In the rows, 128 means zero.
T: 4 groups of rows, each row roughly a mix of its group's hidden directions:
T (140 x 10):
[[166 117 119 169 134 132 131 169  94 147]
 [112 132 115 150 144 184 104 125 158 101]
 [169 149 141 109 146  71 142 126 127 142]
 [146 143 134 159  85 129  92 141  87 122]
 [115 163 176 142 113 158 137 148 150 105]
 [151  99 144 122  94 151 137  78 151 140]
 [191 132  85 137 136 120 140 110 132 119]
 [133 117 121 155 148 168 160  81 111 117]
 [122  94 164 117  80 155 114 106 117 114]
 [ 93 150 131 160 104 136 130  92  98  96]
 [ 92 143 100 133 151 164 157 142 120  92]
 [171 122  97 115 131 105 131  83 160 123]
 [165 126 148  89 120 131 111 152 174 111]
 [141 119 131 183 155  89 113 107 109 124]
 [158 167 146 127 148 111 162 137 171 128]
 [161 123 137  89 138 125 123 157 181 136]
 [107 144 127 137 152 135 190 152 111 149]
 [117 138  98 115 104 100 168 142  83 120]
 [107 113 185 144 115 157 153 144 119 149]
 [ 88 130  88 104 117  84 144 128 115 145]
 [109  80  90 130 138 162 116 138 150 107]
 [106  85 115 146  99 132  89 120 165 131]
 [136 126 114 163 142 112 175 154  94 105]
 [165 128 129 182 120 131  97 131  92 124]
 [106 178 129 155 125 170 121 143 117 155]
 [107  76 112 134 122 139  85 104 107 135]
 [136 122 119  87  77 112 115 155 159 129]
 [146  74 132 128 141 112 121 116  82 104]
 [ 87 116 142 145 126 136 133 177 133 170]
 [105 171 128 166 123 140 104 111 112 167]
 [157 187 105 114 139 116 129 144 149 103]
 [ 90 118 120  94 139 149  91  97 138  99]
 [ 85 136 138 135 103 149 129  91 129  83]
 [142 162 181  99 101 134 119 103 133 131]
 [141 143 141 140 100  99 125  99 108  74]
 [130 135 141 145 164 113 165 174  99 140]
 [108 144 173 110 142 148 152 143  87 106]
 [132 116 129 131 147  99  96 166  98  86]
 [121 119 111 130 111 140 126 149  56 141]
 [139 142 119 169 164  84 143 110 104 141]
 [ 79 102 148 117 144 172 126 121 123 100]
 [125 142 144 101  96 177 143 154 120 159]
 [129 180 120 101 140 148 104 137 155  93]
 [162  99 123 142 125 120  72 136 123  96]
 [153  68 125 122 153 101 112 138 147 143]
 [117  81 136 125 140 160  88 119 136 163]
 [136 117  96 102 141 135  97 140 177 159]
 [102 127 117 107 107 149 125 145 186 157]
 [119 146 155 116 174 106  76 129 126 133]
 [134 156  94  76 143 123 147 156 139 147]
 [151 125 112 151 174  88 130 157 136 152]
 [147 128  62 129 117  95 140 122 117 148]
 [157 130 140 134 112 102 126 111  80  83]
 [159 103 134  94 146 105 118 166 159 149]
 [103 150 182 132 133 131 151 149 103 158]
 [147 137 188 103 113 135 141  93 144 133]
 [102 136 119 143  82 177 152 126 118 144]
 [144 131 146  99 185 149 125 110 101 146]
 [133 152 133 151  92 157 116 183 127 136]
 [135 122 153 127 143 139 186 131  93  99]
 [135 152 105 136  80 122 152 108 106  88]
 [109 143 186  97 145 100 126 138 122 106]
 [110 169 138 142 134  81  84 130 118 132]
 [113 120  76 152 129 155  90 106 138 114]
 [164 137 165 173 133 120 156 134 100 139]
 [105  84  85 105 120  96 132 105 128 137]
 [145 112 142 131 154 139 126 143 111  61]
 [125 132 129 172  95 130  98 124  78 122]
 [129  76 160 160 126 126 139 116 125 166]
 [121 144  92 129 118 104 116 167  78 116]
 [122 111  88 118  89 176 120 117 147 117]
 [141  97  83 145 158 108 101 119 150 106]
 [116 127 138 161 198 141 131 116 124 137]
 [154 125  64 133 140 107 161 119 126 130]
 [167 119 123 134 165  96 152 104  95 147]
 [160  94 116  91 126 119 144 173 148 116]
 [111 161 131 117 161 160 143 142 171 155]
 [162 127 140 150 132 146 114 163 160 173]
 [149 126 124 145 106 106 125 122  60 113]
 [111 146 162 128 101 119 124 150 106 183]
 [143 141 118 166 121 147 149  73 123 155]
 [161 106  87 157 163 116 114 112 149 142]
 [137 195 146 129 156 139 146 128 147 118]
 [107 123 121 101 108 148 101 184 143 146]
 [ 96  87 136 127 122 107 155  91  93 123]
 [ 88 106 170 104 131 148 154 126 155 147]
 [ 78 105 134  85 124 133 162 123 110 139]
 [123 115 115 108 127  84 183 124 150 147]
 [122 132 105 106 121 125 119  76 179 133]
 [132 150 176 131 146 167 114 135 168 126]
 [ 99 153 129  90 125 145 170 106 147 101]
 [135 179  92 136 133 163 154 116 143 144]
 [136 129 109 104 129 149 130 124 104  60]
 [ 83  90 158 123 129 134 129  84 127 111]
 [145 120 123 136 113  70 123  89 159 124]
 [105  76 151 159 145 126 114 157 134 151]
 [ 95 154 103 140 156 116  91 147 158 149]
 [128 124 133 144 112 183 142 145  90  95]
 [150 140 130  88  75 131 149 117 126  98]
 [121  85 126  98 159 118 141 118 177 125]
 [136 117  89  94 161 104 111  95 152 127]
 [120 125 105 105  62 102 137 128 147 133]
 [146 119 152 122 147 126 134 104  91  71]
 [133 124 118 116  81 109 142 114  77 102]
 [ 91 150 121 131  92 118 129 173 104 103]
 [150 157 149 131 145  74 137 116 102 102]
 [136 170 159 109 109 117  81 117 145 146]
 [ 91 133 119  79 138 155 122 124  87 116]
 [140 160 146 116 162  83 154 136 137 158]
 [142 172 141 115 135 144 122 154 182 141]
 [101 149 121 173 126 117 133  87 101 100]
 [ 99 115  91 165 109 175 143 131 123 132]
 [144 175 165 117 164 155 125 125 140 108]
 [123 156  89 152 137 183 118 133 138 108]
 [109 131 122 145  85 126 129 103  77 101]
 [126 133 117 107 135 113  85 188 138 140]
 [174 151 144 178 124 102 147 135 139 123]
 [ 89 161 120 111 171 100 153 143 137 124]
 [133 145 108 176 142 137 118  76 122 149]
 [137 160 145 143 111 108 132  97 108  74]
 [158  80 134 135 158 125  95 155 132 152]
 [ 92 115 162  91  89 116 118 115 110 112]
 [ 77 165 128 139 130 149 149  99 153 118]
 [172 143 149 159 134 163 141 128 141 167]
 [174 143 134 137 111 109 117 142  73 117]
 [136  76 114 112 106  88 120 124 163 130]
 [105  86  95 125 116 164 134 129 141  89]
 [102 139 162 106 133 135 161 145  93  89]
 [125 119 104 129 107 138 137 197 132 151]
 [139 169 162 130 128 124 174 151 159 125]
 [148 122  89 147 118 178 126 121 119  90]
 [141 162 127 123 110 163 113 173 118 164]
 [150 127 128  89  92 166 164 138 118 109]
 [149 146 128 101 167 159  94 138 159 147]
 [100 157 120 130  89 106 148  93 150 101]
 [107 121 151 109 115  85 143 121 133 182]
 [103 103 119 139 152 133 118 132 183 165]
 [126 159 164 144 171 158 114 150 147 111]
 [107 151  99 133  76 143 107  99 126 105]
 [ 86 103 107 135 144 124  98 175 136 110]]
the three rows of each list that fit no group, in list order (the others fit one group, some only roughly):
  K_380: [120 177 170 150 122 151 163 126 137 126]
  K_98: [ 99  98 128 131 163 116 159 124  78 128]
  K_542: [130 129 141 139 179 114 183 143 140 136]
  K_417: [147 128 191 162 149 148 135 117 123 133]
  K_932: [ 91  96 152 120 146 120 115 169 154 151]
  K_409: [113 166 180 115 125 115  99 142 129 157]
  K_373: [110 152 148 150 110 138 137 165  91  88]
  K_587: [143 105 145 137 186  99 132 103 141 109]
  K_642: [108 141 116 148 170 138 148 180 105 124]
  K_513: [103 144 152 133 178 127 118 147  90 102]
 | K_380; K_98; K_373
  K_801: [122 149 138  98 119 150 104 188 145 120]
  K_38: [108 145 110  78  78 127 130 139 118 109]
  K_99: [119 167 127 133 145  90 161 105 167 122]
  K_134: [129 118  95  85 120 113 144 181 122 142]
  K_11: [112 152 105 101 139 140 122  92 175 101]
  K_830: [173 174 138 128 145 111 122 153 101 110]
  K_781: [120 172 122 109 116 137 131 155 181 108]
  K_739: [124 145 127  80 106  95 136  83 144 126]
  K_572: [132 178 124 123 105 125 158 121  80 112]
  K_219: [160 182 150 131 110 149 106 157 124 119]
 | K_801; K_38; K_134
  K_515: [134 139 161 161 118 138  88 116 118  82]
  K_495: [136 162 122 107 149 125 105 111 177  94]
  K_92: [136 155  89 117 156 144 149 117 145  81]
  K_375: [184 131 135 167  99 117 129 111 105 137]
  K_735: [132 152 141  94 135 142 115 138  86  79]
  K_866: [127 144  82 102 152  90 147 115 134  97]
  K_410: [142 110 100 102 142 114 152 111 186 129]
  K_744: [100  88 152 157 111  98 109 127  93 135]
  K_19: [130 165 119 156 167 169 144 157 131 136]
  K_599: [106 150 118  69 137 136 129 140 170 124]
  K_407: [172 150 118 120 177 105 133  96 123 127]
  K_694: [146 155 118 128 128 176 122  73 122 131]
  K_805: [133 154 161 106 139 140 137 175  88 141]
  K_615: [135 109 130 130 128 114 165 135  67 156]
  K_212: [137 100 110 126 166 145 160 135 111  80]
 | K_375; K_410; K_744
  K_198: [124 125  96  99 119 110 137 149 186 150]
  K_954: [104 158  90 120  97 128 111 126 164 160]
  K_716: [119 120 110 120 168  76 163 149 126 131]
  K_995: [ 81  77 136 145 123 150 113 144 117 111]
  K_623: [133  77 119 135 144 128 122 155 170 160]
  K_485: [131  70 117 107 124 148 107 159 124 156]
  K_339: [106 125  95  98 103  91 166 128 153 121]
  K_127: [140 141 125  87 113 153 144 172 100 101]
  K_659: [172 162  99 156 140 123 145 147  98 142]
  K_867: [101 103 132 158 115 130 137 102  76 154]
  K_558: [129 143 176  88 122 114 110 102 146  97]
  K_828: [153  82 114 116 148 124  81 142 105 138]
 | K_954; K_867; K_828
  K_621: [112 156 160 119  92  87 146 151 113 108]
  K_48: [114  78 154 131 157  93 147 122 154 137]
  K_279: [112  85 114  91 100 160 128 143 103 142]
  K_618: [130 139 115  77 125 158 135 119 137  78]
  K_443: [128 130 147  96 155 150 142 113 176  92]
  K_176: [131 139 119  96  68 154 114 117 144 151]
  K_664: [179 143 161 152 114 162 117 140 105 129]
  K_645: [156 135 187 109 139  96 150 129 123 143]
  K_276: [119 154 158 123 184 105 142 139 156 133]
  K_680: [153  93 120 110 132 106 108  96 177 134]
  K_31: [163 120 130 133 101  74 142 136 100 104]
  K_285: [129 113 159 158 174  88 140 109 135 141]
  K_223: [164 169 149  79 130 141 135 120 151 132]
  K_594: [146 177 106 126 159 110  88 140 145 129]
 | K_618; K_31; K_223
  K_350: [109 115 152 137 137  99 160 165 100 164]
  K_450: [119 135 163 115 167  93 136 139  98  94]
  K_722: [183 169 110 127 128 131 102 110 133 105]
  K_761: [176 136 115 178 159 134 132 123 132 106]
  K_501: [126 137 119 114 128 118 137 200 104 113]
  K_931: [ 89 123 138 139 152 140 170 168 104 137]
  K_639: [144  88 151 116 128 124 104 106 124  74]
  K_625: [134 167 125  93 136 107 178 122 157 130]
  K_826: [101 125 152 126 147 146 132  89 166  89]
  K_719: [117  99 162 147 133 183 133 116 115 154]
  K_86: [107  92 163 111 126 154 129 107 144  83]
  K_465: [117  65 142 114 109 145 144 100 108 131]
 | K_761; K_719; K_465
  K_249: [114 116 131 143 119 105 165 155  95 176]
  K_123: [123 103 140 124 177  83 152 127 150 144]
  K_390: [116 128 136  76 171 100 121 157 132 117]
  K_116: [146 168 120 162 123 159  97 103 101 118]
  K_598: [129 117 120 150  87 181 100 139 117 148]
  K_934: [121 162 160 133 171 126 116 157  93 144]
  K_27: [112 126 118 111 140 142  83 105 175  99]
  K_907: [112 144  89 137 118 151  78 142 113  97]
  K_158: [120 116 166 142 127 105 187 117 105 131]
  K_295: [147 182 158 125 100 148 139 102 144 119]
 | K_390; K_116; K_295
  K_814: [ 98 129 114 137 141  99 149 102 184 140]
  K_364: [ 90 110 119 125 149 146 162  91  92 113]
  K_289: [130  97 120  90  76 135 133 130  95 112]
  K_670: [100 145  77 133 149 109 162 149 116 146]
  K_929: [122  91 186 113 124 139 118 103 156 131]
  K_461: [ 84 111 159 116 112 139  79 117 121 146]
  K_150: [153 151 124  76  91 124 105 131 133 100]
  K_900: [142 105  87 141 115 136  73 140 141 149]
  K_169: [117 151 159 157 160 170 101 111 119 145]
  K_253: [ 85  90 143 120 109 161 153 150 144 118]
  K_319: [141 117 117 107 115 191 108 137 129  95]
  K_795: [131 103 121 154 127 122  92 153 172 166]
 | K_461; K_169; K_319
  K_720: [110 105 161 100 103  98 123 142 169 149]
  K_337: [129 107 106  71  99 106 161 130 127 125]
  K_293: [158 125 122 179  94 103 134 141  97 129]
  K_988: [123 157 124 107  98 166 109  94 141  92]
  K_160: [ 92  82 164 100 119 102 144 121 124 127]
  K_647: [124 163 109  81 117 155 149 127 119  91]
  K_796: [154 134 141  99 139  91 180 106 134 142]
  K_567: [120 120 165 146 161  98 123  99 144 168]
  K_447: [116 169 119 145 161 166 166 126 145 141]
  K_581: [142 111 110 125 109 120 143 169 123 186]
  K_524: [111 139 145 110 159 195 133 130 137 120]
  K_835: [106  88 117  90 105 157 164 133 132 145]
  K_479: [141  90 130 132 136  84 125 115 176 150]
  K_273: [ 87 148 107  97 139 144 148 152 170 131]
 | K_647; K_835; K_273
  K_32: [141 126 176 115 181 115 129  98 122 126]
  K_583: [159 107 178 143 157 120 149 158 115 121]
  K_601: [100 146 122  70 153 132 140 103 136 103]
  K_187: [150 157 143 151 175 148 166 111 126 116]
  K_311: [118 109  75 105 115 145 102 159 116 152]
  K_527: [102  89 155 112 109 153 135  90 158 129]
  K_431: [126  93 139 133 121  73 104  89 131 131]
  K_776: [ 91  94 152 105 133  86 111 129 137 100]
  K_262: [141 102 110 139 114 164 126 181 115 100]
  K_728: [148 129 125  98 134 157  88 143 149 173]
 | K_187; K_431; K_262
  K_886: [136 111 140 174 116 146  84 106 106 104]
  K_341: [167 109 127 157 150 141 147 159 103  93]
  K_335: [ 97 171 146 128 142 124 155 162 109 160]
  K_136: [147 108  85 129 169 167 112 144 127 110]
  K_926: [122 121  82 129 107 113  93 162 160 145]
  K_792: [172 160  89 128 132 147  91 115 118 130]
  K_163: [127 179 143 117 128 101 179 128 143 139]
  K_701: [123  88 156  86 133  93 142 104 119 145]
  K_641: [152  88 117  73 114 117 139 147 109 128]
  K_194: [159 131 160 162 148 165 102 144 114 149]
  K_113: [132 121 147 104 136  95 118  79 142  86]
  K_914: [103 141  91 129 102 104 160 119 144 171]
  K_624: [141 115 151 133 148 134  96 190 141 113]
  K_841: [168 127 121 150 139 116 115 124 190 142]
  K_361: [163 146 132 113 102  98 117 150 178 136]
 | K_163; K_701; K_624
  K_363: [167 134 141 136 129  90  81 121  98 115]
  K_291: [159 139 138 102  94 156 101 172 122 136]
  K_692: [135 179 100 126 163 168 118 118 139 130]
  K_349: [141  87 100 153 115 124  99 133  88 153]
  K_201: [141 168 128 141 181 141 163 136 146 123]
  K_901: [128 124 162 111 140 105  85 104 165 154]
  K_129: [ 70  95 107 121 129 146 141 119 132  96]
  K_536: [ 66 114 102 108 104 114 109 116 138 137]
  K_574: [159 147 117 141 116 166 169  96 104 116]
  K_771: [104  90 125 135 114 160 150  96 161 155]
  K_547: [ 95 175 158 121 127 159 102 123 107 144]
  K_440: [121  64 125 129 114 106 129 103 146 155]
  K_568: [ 90 127 115 119 126 141 109 135 101  68]
  K_842: [148 137 146 135 144 145 124 130  60 104]
  K_690: [ 95 169 137 145 149 109 164 124 108  98]
 | K_363; K_692; K_690
  K_807: [ 85 150 161  98 120 103 101 150 109 126]
  K_155: [148  91 117 150 155  99 108 144 144 170]
  K_184: [118  94 161 133 174 153 153 129 140 154]
  K_560: [136 112 124  95 163 103 154 121 158 170]
  K_382: [103  92 125  89 151 170 138 139 149 142]
  K_329: [ 95 131 136  73 152 110 127 143 127  93]
  K_860: [179 133 141 134 147 144 174 109 113 148]
  K_159: [141 158 113 138 113 144  93 108 156 175]
  K_234: [113  89 130 111 147 111 106 106 155  81]
  K_245: [105 175 138 105 112 150 148 153 106  98]
  K_35: [132 103 157 103 147 156 173 160 116 120]
  K_873: [151 107 161 120  71 126 101 117 147 125]
  K_90: [114 102 111  76 116 107 141 142 151  93]
 | K_329; K_873; K_90
  K_519: [166 114  96 144  96 156 106  92 135 124]
  K_119: [124  85 125 117  76 127 143  98 126 156]
  K_965: [167 142 167 162 155 111 147 106 146 126]
  K_646: [124 107 122 158  98 147  80 131 129 168]
  K_195: [120  95 132 111 121 146 172 181 129 124]
  K_241: [ 83 126 115 101 136 176 150 135 143 152]
  K_41: [153 156 138 162 109 158  90 161 133 123]
  K_222: [111 117 122 139 141 178 103 151 132 174]
  K_482: [175 124 137 163 105 131  97  93 115 114]
  K_389: [109 124 135  99  84 101  78 115 126 136]
  K_60: [146 136 127 157  85 118  74 114 125 146]
  K_331: [125 148 101  83 105 157 105 119 161 148]
  K_106: [114 141 142 129 183 134 152  94 119  95]
 | K_482; K_60; K_331
  K_486: [115 133 143 147 185 116 118 146  87 110]
  K_72: [163 163 118 141 132 143  72 148 129 120]
  K_29: [125 134 127 128 106 151  70 158  95 140]
  K_532: [156 140  76 141  89 109 124 100 138 128]
  K_286: [149 173 143 125 160 125 120 100  93 100]
  K_274: [104 106 136  93 113  94 176 115 110 118]
  K_493: [103  80 170 116 151 142 114 150 118 144]
  K_571: [116  96 126 123 185 109 101 119 135 159]
  K_887: [159 186 137 134 155 146 130 153 116 147]
  K_473: [ 77 149 137 103 113 106  90 123 145 145]
  K_593: [131  71 130 137 136 107 155 147  93 109]
  K_763: [161 149 147 109 120  84 154 164 128 148]
 | K_29; K_493; K_571
  K_105: [156 112 144  76 121 129 115 107 167 145]
  K_821: [ 96 159  97 144  81 122 102 143 113 131]
  K_620: [115 169 104 121 165 141 170 118 152 119]
  K_430: [120 128 166  75 148 114 161 142 107 121]
  K_244: [134 158 121 141 107 168  76 114 151 125]
  K_757: [109 116 155 109 141 113 181 103  95 135]
  K_340: [140 109 166 140 125  90 150 118  86 153]
  K_122: [ 98 147 163 140 158 120 107  82 113 112]
  K_961: [136  96 152 112 127 153 130 109 139  69]
  K_897: [128 120  78 152 118  97 144 167 124 103]
  K_522: [ 89 159 150 129 106 145 135 136 177 144]
  K_428: [135 127 100 154 137  73 143 121 136 169]
 | K_430; K_340; K_522
